X = 131  131  136  113  137  135  133  101  136  121  109  119  127  133
The entry just left of 101?
Answer: 133
The entry just left of 135 is 137

Questions about the table below.
1) The bottom-right entry?
2) The entry directly above 111?
3) The third entry on the diagonal from the top-right corner?
4) The entry directly below 143?
5) The 4th entry in reading order?
6) The second entry from the end, reading row by row?
7) The largest entry in the first column?
8) The third entry in reading order?
[[154 142 124 109 114 139]
 [143 125 127 117 109 147]
 [144 128 128 112 112 144]
 [113 130 128 141 150 111]]
1) 111
2) 144
3) 112
4) 144
5) 109
6) 150
7) 154
8) 124

Questions about the table below. Rows and columns are numbered from 1.
1) Give the entry directly above 128.
2) Give the entry directly above 104.
3) Give the bottom entry of the column that holds the smallest entry.
4) Give the entry in the bottom-right corner.
5) Give the entry at row 2, column 3.
6) Give the entry in row 1 and column 2.
7) Give the entry at row 1, column 1.
8) Give the entry at row 3, column 1.
[[117 106 121 106 136]
 [125 148 116 130 140]
 [106 130 107 150 141]
 [147 111 118 131 113]
 [106 150 139 123 115]
 [112 122 143 110 134]
 [130 104 115 128 138]]
1) 110
2) 122
3) 104
4) 138
5) 116
6) 106
7) 117
8) 106

Questions about the row below.
1) Report the entry just right of the centre entry.
2) Report the centre entry.
3) Report the entry just left of the centre entry.
[124 134 110 136 152]
1) 136
2) 110
3) 134

Questions about the array below.
1) Which number is the second entry on the diagonal from the top-right corner?
2) Which number is the 3rd smallest entry?
3) Which number is the largest entry in the first row?
4) Which number is the largest entry in the last row?
5) Which number is the first entry on the main diagonal?
6) Which number is the 3rd entry on the diagonal from the top-right corner?
7) Which number is the largest entry in the last column?
8) Which number is the top-right entry?
[[131 134 141 144 133 124 124 130 131 134 143 127]
 [126 119 113 103 123 139 137 128 126 122 107 131]
 [129 136 142 149 132 120 122 129 129 133 148 125]
 [126 120 115 108 122 136 133 125 127 123 111 129]
 [126 121 115 105 125 139 138 129 127 123 110 132]
 [125 122 114 106 125 134 134 130 123 122 109 131]
 [131 136 139 146 133 122 124 131 130 133 143 129]]
1) 107
2) 106
3) 144
4) 146
5) 131
6) 133
7) 132
8) 127

Questions about the array below.
1) Find the last entry, reading row by row.
2) Find the third-last entry, reading row by row.
3) Find the 5th entry in reading order.
4) Find the 2nd entry on the main diagonal.
5) Find the top entry of the column that holds the smallest entry.
6) Find the largest entry in the last column.
7) Find the entry just right of the largest entry.
8) Find the entry just right of 115.
[[153 133 136 130 133 128 140 128 136 125 107 124]
 [123 119 106 140 124 148 126 136 125 135 141 132]
 [108 132 142 115 126 109 117 119 123 123 136 127]
 [129 117 144 120 123 105 123 120 141 126 126 114]]
1) 114
2) 126
3) 133
4) 119
5) 128
6) 132
7) 133
8) 126
